In the rows, 128 means zero.
Named moves (each a turn or a mirror), then the moves between two rows, first move first; the first pair answered
move Z_893:
[ 91 112 101 123 135 128 116 122 104  83 117 121 122 170 146 154 166 138
 108 126 111 137 117 121 137 109 136 120 169 135 143 136 134 108]  ->  [ 78 100 122 113 127 106  98 140 127  85 123 136 114 135 164 144 135 116
 135 131 114 116 125 145 157 111 110 130 132 142 157 138 111 131]
[ 79  75  89  92 105 175 164 115 186 140 104  89 154 157 145 136 182  91
 117 144 144 120 103 112  98  91 121 144 156 171 104 110 106 115]  ->  [ 68  67 103  84 102 158 151 137 200 138 107 104 145 132 165 132 158  71
 135 147 150 104 108 126 111  86 106 153 130 174 115 116  91 128]
[146 136 162 130 122 108 144 134 137 136 157 118 102  98 130 110  85 128
 181 148 135 123 116 134 146 133 133 129  90 134 146 137 108 140]  ->  [165 152 135 146 128 140 173 109 105 135 150  99 119 144  97 119 135 162
 140 143 126 151 109 103 120 136 162 121 140 130 130 135 141 107]
[ 88 128 102  90 162  97 130 135 150 116 113  84  86 163 154 174  88 110
 130 121 134  90 111 118 163 119 126 140 127 173 171 165 156 122]  ->  [101 136  92  94 167 112 141 124 135 114 106  78  96 183 138 179 111 119
 113 119 131 100 108 103 153 121 140 132 148 172 163 167 168 111]
move Z_399:
[138 171 136 139 136 126 107 153 128 107 135 159 111 118 116 120 127 141
 100 132 110 169 134 160 149 139  91 127  96 116 153 113 159 146]  ->  [139 172 139 139 137 122 106 153 132 106 132 159 108 116 119 118 131 135
 103 127 114 170 135 159 150 139  90 130  93 117 155 110 159 148]
[109 114 128  98 128 117 143 139  97 120 132  94 117 132 142 152 115 134
 116 139 123 125 102 115 138 119 123 136 128 145 148 149 159 133]  ->  [108 109 127  97 133 111 131 143 106 123 124  96 117 124 151 153 111 123
 115 136 130 119 110 123 142 120 114 141 123 150 143 143 153 140]
[143  82 135 136 115 146 129 123 143 141 126 116 139 100 122 116 134  76
 117 107 100 131 184  82 134 107 103 144 117 148 114 112 119 180]  ->  [156 104 129 147 107 167 151 115 105 128 139 121 143 129 101 121 155 111
 113 108  82 167 164  56 131 107 118 125 140 138 118 134 128 153]
move Z_86:
[118 104 102 142 137 136 151 116 204 143 153 100 116 146 100  96 146 121
 113 107 140 100 163 115  73 117 103 173 154 129 129 125 101 123]  ->  [132 131 104 148 120 150 177 120 158 118 186 119 106 153  85 108 150 164
 129 126 115 143 127  93  84 120 117 139 163 113 139 166 108  97]
[139 143 103 143 166 146 132 111 131 131 121  98 135 171 132 146 138 136
 154 127 162  94 129 124 117  79 155 121 163 129 101 106 139 108]  ->  [143 148 102 143 157 150 141 109 123 127 133 102 133 172 129 150 146 146
 158 133 151 102 121 119 119  81 157 116 166 125 100 120 141  98]
[137 151 139 116 127 141 129 134  97 101 136 123 106 135 121 121 122 143
 141 138 103 150 105 108 150 145 120 120 114 132 141 168 140 118]  ->  [136 140 135 107 148 124  96 130 135 135 108 102 107 124 129 116 109 109
 121 125 134 105 137 134 144 143 114 151 105 149 133 124 142 152]
[ 93  96 102 117 112 137 130 134 150 132 118 123 144 130 142 144 137 107
 161 151 156 126 115 119 126 102 130 132 140 144 119 142 104 112]  ->  [121 151 123 130 122 138 146 132 102 132 146 128 117 134 121 146 108 147
 156 160 145 144 101 114 147 129 154 115 140 137 141 167 145 115]
Pairs:
Each pair is two moves apart.
[ 93 106 130 111 105 148 132 144 133 103 154 127 144 131 138 106 148 161
 171 126 128 152 110 125 142 108 133 107 122 140 138 152  69 111]  ->  [100 104 115 118 111 164 141 133 129 110 145 112 157 156 127 114 175 166
 143 117 132 155 110 111 121 110 148 110 146 139 128 140  86 100]
Z_399, Z_893
[167 154 122 173 148 139  94 142  82 140 119 136 139 132  91 119 145 151
  90  91 124 137 163 148 131 168 126  77 127  95 118 140 164 135]  ->  [163 157 138 167 134 133  97 152  77 130 135 153 129 107 101 119 127 154
 115 101 115 141 153 153 148 172 119  65 106  89 130 152 148 139]
Z_893, Z_399
[124 142 107 122  98 118 105 138  90 126 107 174 109 153 113 105 163 146
 116 127  87 171 125 117 138  97 110  92 144  97 122 151 118 159]  ->  [111 112  96 111 107 105  84 140 130 142  80 157 125 143 134  95 164 110
 108 111 109 138 150 134 128  86  94 112 139 108 105 114 103 164]
Z_86, Z_86
[151 136 121 115 152 122 106 120 133 124 108 144 147 155 141 159 159 137
 105 126 131 131 131 131 119 159 128 130 140 117 142 130 161 134]  ->  [142 127 126 110 155 108  95 128 147 123 109 145 143 143 152 154 144 123
 113 126 135 120 136 146 124 160 118 138 125 123 141 124 150 139]
Z_399, Z_893
[ 86 163 127 128 163  97  86 108  91 103  81 141 139 160 138 137 133 121
  77 104 145 104 164 154 169 145 126 173 127 121 180 113 210 158]  ->  [ 50 107  98 124 118 133 116 114 100  68  81 152 183 171 154 153 208 124
 105 104 125 142 146 116 138 114 111 152 157 104 138 133 151 106]
Z_86, Z_399
